Each run below is a few steps of one of 6 hidden systems, one row a step.
Q17, trace 1 (11 x 18):
[[  3  16 -34 -33   1  17 -16   1   1  -4  36   1  24  -3   2 -13  -4 -10]
 [  6  16  11  14   9  10   5  -3  15  -9  27  27  22  24   1 -24 -21 -10]
 [  4  21  16  17  13  12  -1 -17   5  24 -26   3  -7   2   1 -21 -17 -19]
 [-27  10  -6   9 -18   7 -12 -10  22  -4 -18 -31  -2 -14  -3  -7 -15  -3]
 [-16   5 -18  -8 -21 -14   2   3  25  -9  -2   6   9  11   3  31 -20   5]
 [ -4   8   0 -13  10  -2 -11  -5 -18  11  -7  22  30  13  -7  23  -5   5]
 [ -4 -14   7  13   0  11  -5  -6 -36  -6  -4  -2  20  -7 -10 -16 -13 -14]
 [  2  -9  -7  20 -23 -12  -4   7  -9  -9   0  -1 -26   2  13 -14 -28  -4]
 [ -8  15  18   7  -3 -28 -21   7   8   8  -5  -1 -19  18   4  15   4  22]
 [-18  -7  23   1  12  -4   9   4 -11  10  -9  -6  12  -6 -17  24  23  -3]
 [ -9 -26 -27 -11  -3   4  15  10 -24  -3   5 -10  -7 -24  -2   1  -1 -21]]
Q17, trace 2:
[[ -4   4  19 -19  -1  15 -19   5   2 -18  40   0 -19  -4   5 -11  16   4]
 [ -9   4  20   1  14 -17  32   5  18   2  14  15  -2   4  10 -21  21 -13]
 [ -5  -3  -7  -1  32  12   6 -13  14  34   3 -12 -15 -14  -4 -11   9  -9]
 [-18  -1  -9 -20   4  31   4  -1  29 -18  12  -8 -10 -10  -5 -15  -6   4]
 [  0   9 -16 -15   9  -4  23  -5  31  -1  -5  22  12  17   7 -12  -3  13]
 [ 11   2  -4   3  23  19  -4 -28   8  17 -17   2  23   5  -9  -5  -5  12]
 [  6 -10  -6   4 -16  31   0 -21   2 -19 -25  -8  12 -10  -5 -11 -19  -2]
 [ 14   4 -17   2 -31 -15  -7 -14  10 -11 -20   5   6   7  18   2 -19  11]
 [ 14   7  13  12  -9 -12 -26 -21  -3   6  -7   6  22  13  -1  30   1  11]
 [ -2 -12  21   9 -17   0  -7 -13 -33  -5 -13   0  16 -16  -8  21   2 -23]
 [ -1 -15 -10   4 -31 -25 -10   3 -27  -4  13  -5 -13 -16  14   0  -8 -22]]
Q29, trace 3:
[[  3  -2  58  -9 -28   8 -18  -3 -32 -38 -34  17   1   3  -4  27   6  20]
 [ 14  -6 -20  -4 -42 -36 -27  -4 -23  -2 -11   9  -8   5  18  53 -22   7]
 [ 18 -15  16  34 -17 -25 -48 -12 -11  -3  50  -6   6  13   3  13   6  17]
 [ 34  15  35   0   0  -1 -11  27 -33  -4  41  26 -20  19   3  16  13 -19]
 [ 14  -5 -28  10   5 -13  -5  40 -54  18  26  -6 -26   2  -2   1 -14 -28]
 [-16 -22  -8  33   1   4  11  36   2 -10  52 -25 -30  -1 -12 -18 -10 -13]
 [-20  11   0  -5  36   1  30  43  34  12  37   6 -36  13 -14   4  11  -4]
 [-15 -13 -33 -14  57   9  41  27  -6  31  -1  -6   4  -6 -24  -9  23   4]
 [ -5 -31 -36  -8  15  46  46   3  17 -21 -10 -16  15 -18 -21 -22  -3   8]
 [ -5  16 -25 -16   7  23  22 -10  68 -16 -29  -1   0  12   1 -21 -15  35]
 [ -7  19  16  -3  30   2   5 -24  24  17 -67   5  27  15  -5 -11  12  44]]
Q331, trace 4 (11 x 18):
[[-30   1 -34 -10   4   6   2 -30  51  19  22  -5  11 -10   6  -6 -23  -9]
 [-23  24   7   0  14  16  11 -17  47   5   1  23  15  19  -1 -12 -30  -2]
 [-23  13  19  -4  18  14  -4 -29  12  23 -43   9   2   3  -8  -1 -17   7]
 [-36 -22   2  12  -6   5  -1 -25   5   4 -27 -15  10 -14 -15  29 -20   1]
 [-16  -1   0  17 -10 -17  -3   3  28  -2   2   3   6  21 -11  44 -15  19]
 [-10  12  10 -14  25  -6 -14   3   0  10  -1  14  15  24 -11  15  11  40]
 [-15  -9  -1 -13  10  21 -12   2 -40  -5 -11   3  25  -3 -21   7  -7   8]
 [-11 -12  -5  17 -25   1 -18  15 -22 -16   5  -6 -13   5  -9  18 -32  -2]
 [ -8   0  30  15   1 -23  -4  23   4 -11  12   6 -28  19   2   3  10  26]
 [  9  -5  15 -13  27   4  18  15 -26   5 -11  10   6  -1 -11   3  40   9]
 [ 15 -25 -38  -4  -4  14   0   7 -37   4   3 -12   0 -18  -7  13  -8 -15]]
Q333, trace 5 (11 x 18):
[[ 32   8 -31   2  -4 -12  -8  16  -6  -4 -10   4  32  26  -6  25   1  32]
 [ 37  16 -20  19 -14   6 -33  11 -17  -5 -10 -20  14  13  -5 -10  -6  18]
 [ 15  21  -5  30 -23  -3 -12  32   2 -19 -10 -21 -13  15  -3  -9 -15   2]
 [ -2   5   0  30 -19 -30  -7  33  -1   2   1 -30 -17   4  -5  21   7  -3]
 [  0 -10  -6   5 -17  -2 -11  21  -6  -7  27 -32  -6 -15 -11  26  22  -5]
 [ -1   4 -23 -13  -7   9  -5  23  11  -9  46 -13 -11  -9   0   8   6 -13]
 [-10  20  -9 -11  20  -3   0  20  16  17  36 -12 -11   2   0 -20  18 -10]
 [-12   8   3  -6  31  20  17  17   4  19   4 -16 -10 -13 -14 -13  21 -17]
 [ -6 -19 -23 -11  22  21  31  -3   6  13  -8 -10 -15 -22  -5  -4   2 -15]
 [-13 -21 -22 -12  13   1  26 -22  29   3  -6  -1   3 -11   4 -20   3  13]
 [ -8   5  -5 -17  14   0  20 -14  23   2 -29   7  34   3   0  -6  18  20]]
Q130, trace 6 (11 x 18):
[[-12 -27 -20 -21   5 -26   0  -2 -23  12  14  17  -4  -2   6  20  -4   7]
 [ -5 -19 -12   2  26   8  -8  -8  -4   7  22   6  12   9 -11 -15  -7  28]
 [ 17 -13  14 -11  13  29   7  -3  -9 -13  10  23 -16   5   1 -12   2  10]
 [  2 -23  -4   2   2  -7  20  -1   3   0   0   3 -35  -7  11 -15  -2   1]
 [ -5 -17   8   6   0 -11   6 -12  24  -5  -3  -9  -8   0   2   3  19  26]
 [ 17  -4   5 -16   5  -7  -5 -14  -3  10  -9   9   0  -1   7  16  23  15]
 [ 21  -9 -11   5   8 -11  -2 -15 -14  16  -1   2   5  -5   7 -16   8   0]
 [ 22  -2   7  17  -7   3  -6 -15   7  -7   8   5   9   4   9 -14  -3   0]
 [  7  12  24  11  -6  -8  -5  -4   8   1  -1  12 -15   7   8   1  -4  -6]
 [-10   2  18  15   3 -19   9  -3   0  14  -1  -4  -2  -2  -1   3  10 -13]
 [ -5  -8   5   3  -6  -8  -1 -10   0   3  16  -1  18 -11  -3  14  10 -14]]
Q333, trace 7, 11 rows:
[[-18 -29 -13  10   4  -5  29 -27  19  20  12  19  -7  -6   3  31 -35 -25]
 [-24 -16  10 -28  14  -7 -21 -32  16   5  10   7  -5  -4   8  -7  16  41]
 [ -4  10  15 -28  19  17  17  13 -14 -17  -6  33  33  13 -13  -3  10   4]
 [ 23   4 -19  10  18  12   1 -23 -20  30 -17  18  10   8   0   3 -30 -15]
 [  2 -15   8  15  -4   9 -13 -22   0 -13 -22  -7 -22   3  10 -32 -18  26]
 [ -9  -1  25  14 -11 -22  23  14  11 -20 -20  17   5  20   1  11   0  16]
 [ 18 -13   1   4  -8 -14 -14 -10 -23  13 -10   3  17   1  -4  45  12   4]
 [ 25  -5 -10  -6 -27  22 -31  -6 -16 -26  20  -3  -1  -3   7  -3 -14   7]
 [  3  23   6  14 -11 -18  -6  19  17 -11  23  12  -9  24  13 -19 -16   0]
 [ -4  15  32  19  12 -19  -9  18 -14  22   0 -10  -8   7  -9  13  26  -8]
 [ 11 -23   1  -2  -6  29   2   8 -29  -6   7 -13 -20 -24 -15  22   4 -23]]
Q29, trace 8:
[[  4  10 -19  22  -4 -33 -22  26 -22  14  -3  -7   9  25  -2  12  -8  20]
 [ 13 -18  24  39   2  14  -6  10 -14  -6  17 -13  -1   4 -25  26   6  -1]
 [ 20  13 -13 -13 -11   6  -5  36  -1  -9  20  -9 -19   1  -1  25  10 -10]
 [  1   5 -25  22   9 -18  -2  30  -3  10  24 -12  12  14 -11 -10   0   3]
 [  4   2  12  19  21  29  16  20   4   2  15  -5  -2   7 -23   1   2 -12]
 [ -3  13 -23 -15   9  19  11  27   2   2  -9 -17 -10  -5 -12   2   3  -4]
 [-16  -4 -22   9   7  -2  16  14  17  -6  -5 -17  18   3 -11 -10   0  12]
 [  1   9   5   2  14  21  13  -7  32   0 -10   0  11   7 -13  11   2   9]
 [  6  13 -11 -18   7  15  -3  -3   2   3 -29  -5  17  -2  -3   6  11  12]
 [  5  -3  -7   7 -17   3   0 -11  -2 -17 -28  -8  28  -1  -3   0  -5  12]
 [ 10  14  11  10 -20   4 -18 -16  20  -7 -17   0   8   8   1  14 -12   8]]
Q331, trace 9, 11 rows:
[[ -6 -12  -4 -15 -20 -18 -10  -4  -3 -22  18  15   0   4  18 -13  -4  15]
 [ 16   0  24  -6  -3  -3   9  -7 -13 -16   2  32  11   8  11 -12   6  -2]
 [ 14  -8   4 -13  -9   2  -4 -17 -22   1 -19   8 -10 -14  11   4   5  -8]
 [ -3 -23  -8  -2 -25 -18   2  -9   2 -11  11  -3  -4 -12  13   8   1  -5]
 [ 14   5   5  -4  -6 -18   9  -2  12  -6  18  23   3  12  16   1   9   2]
 [ 14   3   2 -26  11   5   0 -15 -12   5  -5  18   8  -6   7 -10  13   5]
 [ -1 -16 -12  -8 -17   8   1 -15 -14  -8  -4   1   6 -18   5  -7 -15 -16]
 [  5  -1   6  14 -22 -17   0  -6  15 -10   8   7 -13   9  16   3 -17  -4]
 [  5   5  22  -9   8 -12   6 -11  12   4  -5  16  -4   7  10  -2  23  14]
 [  4  -8  -8 -19   2   9   8 -14 -19   6 -18   6  23 -17  -3   7  11 -10]
 [  1 -12 -22   6 -24  -5 -13  -9   1  -7  10  -3   3  -4   7  12 -28 -11]]
Q130, trace 10, 11 rows:
[[ 14  -3   4 -18  -1   3   9   4   9  -1  23   1 -15 -10   4  23  27  -8]
 [  2   5 -24 -16  10 -10  -2   0  13  18  22 -13 -15 -10  11  -5  13  -1]
 [ 14  10  -7 -13  16  12   9  -7  24   2   9  -2   9  -1   3 -20  18   6]
 [ 22   9  -5 -16   2  16  14 -10  12   4 -10   6 -11 -10  13 -10   3 -13]
 [  1   7  -7  -2  -8  -6   6 -13  19   2 -16 -11  -6 -10  15 -22   1  -5]
 [  7  11   7  -1  -7  -8   4 -13  19  -3 -23   1  14   3   8  -1   6   8]
 [ 11   9   3   1  -3  -7  -3 -16  -7  15 -28   5  10  -2   5   5  -3  -9]
 [  5   0   4  17 -10 -10  -9 -13 -14   3 -12  -4  22  -3   2 -11  -8 -11]
 [  4   6  13  18 -17  -8 -10  -6  -4  -8   4   9  14  10   3   4 -18  -6]
 [-13   8  19  16   1  -9  -9   7 -12   9   1   6  -4  11  -6   7 -14  -9]
 [-20  -6  16  12   6  -3   1   8 -12   5  12  -2  10  -3 -15   7   2 -17]]
Q306, trace 11 (11 x 18):
[[ -5   7  24 -30  26  -1  25  15 -46  26  -1  22  -3 -16  -3  13  30 -48]
 [-15 -26 -31 -16  -4  11  11 -14  -6   5  30 -14 -23 -43  14 -37 -10 -48]
 [-23  21  18 -23 -16   0  -7  -7  62 -26  46  11 -18   5  21 -21  -3   3]
 [-18  34  37 -27  44   0  32  17   5  13  -7  47  17  28 -11  -3  16  -1]
 [-16 -30 -20  -9  42  47  34 -17 -29  23 -20  -7   8 -32 -26 -13 -10 -29]
 [-18 -28 -29 -29 -33  32 -16 -41  44 -34   9 -19 -12 -29  13 -18 -23  19]
 [-14  32  17 -29   2 -32 -11 -14  48 -11  -1  45  32  44  15   5   7  55]
 [ 13   5  11   8  60  16   7 -16 -51  55 -28  29  47  17 -29  17   7  -5]
 [ 10 -52 -24   7 -20  45 -27 -53 -46  -4 -20 -34 -10 -54  -4 -12 -33 -21]
 [-20  -5  10  -2 -72 -50 -44 -36  49 -46  10   5  -9   7  46  -5 -22  36]
 [  0  40  52  18  29 -61  -4  17  -6  39   8  58  29  61  -4  48  16   8]]
Q306, trace 12, 11 rows:
[[ 19  12  -4  35   0 -21 -23 -10 -13  31  23   8  21  15   1  11 -22 -24]
 [  7  14  26  10 -17   9 -36   5 -37   3  -3 -10 -29  -8   2   5 -13 -25]
 [-25 -10  15  11 -33 -37   2  24 -21 -21   9   0 -16  -2  13 -11 -10 -16]
 [-13   6   8  17   0 -22  20  31  15   7  37  11 -25  16  -2  16 -12 -23]
 [ -8   7   8 -18  23  21  11  43 -15   4  20   0 -38  -2 -15   9   8 -13]
 [ -9 -19 -20 -17   9  13  30  28  -3 -24  19  -7 -22 -10  -1 -40   4   1]
 [  0   1  -8  -1  16  18  29   8  54 -15  19   3 -10  12  -2 -27   0  22]
 [  5   9  11 -15  38  32  27   5  26  -1 -23   7  11  13 -19  -1  22  31]
 [  6 -26 -28 -16  22  30  24 -21  -3   0 -38 -13  29 -18 -16  -7  14  20]
 [ 13 -15 -31  -6 -15  10 -15 -48  36  -6 -17 -17  28 -10   6  -1  -3  31]
 [ 18  27  10  -4  -9 -15 -36 -33  15   5 -23   8  40  18   6  17  11  33]]

Which system made each run below?
trace 13 (2 x 18):
[[  5 -32 -53 -14 -13 -19  19  23  -2   2  21  13 -42   2  10  42 -21   2]
 [  1 -16  -9   5  16 -22 -15  -7  12   1  55 -13  19   6   5 -32  36  35]]
 : Q333
trace 14:
[[ 19   8  31   4  15  14 -20 -27  18   7  35  15 -15   9   7 -15   6   7]
 [  4  -3  45  -8  13   3  15 -12 -21  -2 -24  24 -10   0   6 -17  15  -3]]
 : Q306
trace 15:
[[-15 -15   6 -39  10 -14 -20  -7  11   8  55   3 -31 -14  13   5  31  13]
 [-24 -16  30 -24  33   2  27  -4  11  -3  36  31  -1  -2  -1 -14  34   0]]
 : Q17
trace 16:
[[ 27  -2  33  16  15   8 -19  14 -27   1  32   5  -3  17 -12  10  23  11]
 [ 30   0 -15  -1  -3   6   8  40 -40  -3   8   4 -20   3  -1  12  -2 -21]]
 : Q29
trace 17:
[[  7 -39   8  11 -13 -16  -4 -11   8   4   3 -18 -42 -13   2  44  21  23]
 [  8  -7  -2 -15   7 -34 -31  -2 -10  12  18  -8   0   4   8   7  41  40]]
 : Q130
trace 18 (2 x 18):
[[-20  -8 -14  -8  17   1  -3  19  -2  10  19 -41 -15 -22 -12 -16  33   1]
 [ -9  -5 -12  -6   8   1  50  22  23 -19  15  10  16   3  -6  -8  11 -12]]
 : Q29
trace 19 (2 x 18):
[[  1   8  19   2  16  34  11   4 -16   3  -6  -1   5 -10 -14 -14  -1 -29]
 [-14 -15  -7   0 -30   0  14   2   3 -22  11  -7 -10 -19   9  -4 -11 -29]]
 : Q130
trace 20, 2 rows:
[[-22  16  22 -29   9  26 -36 -12 -14  15 -22  -5 -20  -9  -7  19  -3   8]
 [-20 -29  -4 -13 -16 -19   0  -9 -31 -22   6  10  29  -8   4 -14   0   3]]
 : Q306
trace 21 (2 x 18):
[[ -9 -29  19  14  34  26  39 -16   4   6   0  18  18  -3 -23   8  -1  -7]
 [  9  -2 -33 -43   0  35   2 -12  10  -7 -18  -7 -15 -20   4   2   0   8]]
 : Q29
trace 22 (2 x 18):
[[  5  18 -10 -25   3 -10 -13  -2  15   5  24   8  32   3   6  10  29   4]
 [ 14   7  -1   0  13  14   0  -3 -28   4   4  20  38   8  -6 -14  -7 -15]]
 : Q29
trace 23:
[[ 19   3  -2  46 -33  -5  30  33  31 -25   3   6  -7  27  -7  40 -30  -9]
 [ 13  29  -7  15  26  -1 -36  11  20  45  11 -30 -19  11 -13  27  19  17]]
 : Q29
trace 24:
[[ 32  -2   6  -2 -13  -2 -12  -2   0 -15  29  -2  -1  -3  11  -9  24   2]
 [ 23  19  10   7   1 -16  11   3   5   7  -9  11 -10   9  17 -22   8 -10]]
 : Q306
trace 25 (2 x 18):
[[ -7   1  30  10   6 -13  22   4  19  -1 -31  11 -13  12   0   9  13  21]
 [  4 -23   3   3   2 -14   6 -19 -19  17 -28  -9   7 -18  -4  30  21  -5]]
 : Q130
trace 26, 2 rows:
[[-15  17   1  11 -26 -10  -5  36 -21 -26  38  14  49  18 -15   7 -20 -30]
 [ -9  33 -19   7   3  11  -3  37 -16  17  -2   9 -27  18  -6  -3 -56 -32]]
 : Q306
trace 27:
[[-37  10  -2  -1 -14  -7  -4  10  16  -9 -10  -5 -21   4   8 -13 -27   4]
 [-16   0  37  24  19 -13  14   0   4  14  -5   9   0  12  -5  -5   8   0]]
 : Q331
trace 28:
[[-20  -5 -16 -17   5 -28  20  -6  43   5  27   2  27  -3   5  21  28   4]
 [  8  13 -20 -38  27  22 -16 -28  14  30   9  11  13  -2   1  19   5   5]]
 : Q130
trace 29 (2 x 18):
[[  6  11  12  -8  18  44  18 -35  36   4 -17  19 -12  -1   5 -27 -24  -8]
 [-11  16 -16 -12  -8  10  -4 -34  40  -2 -36 -11  15  -9  11 -33 -15   8]]
 : Q17
trace 30:
[[  2   6 -16  35   6  15 -27 -16  12  17   3 -22  14  11 -13  -9 -32   1]
 [  1  10  25   7 -26  16 -29   0 -13 -26 -24  -5   5   7  -6  13  -9  14]]
 : Q306
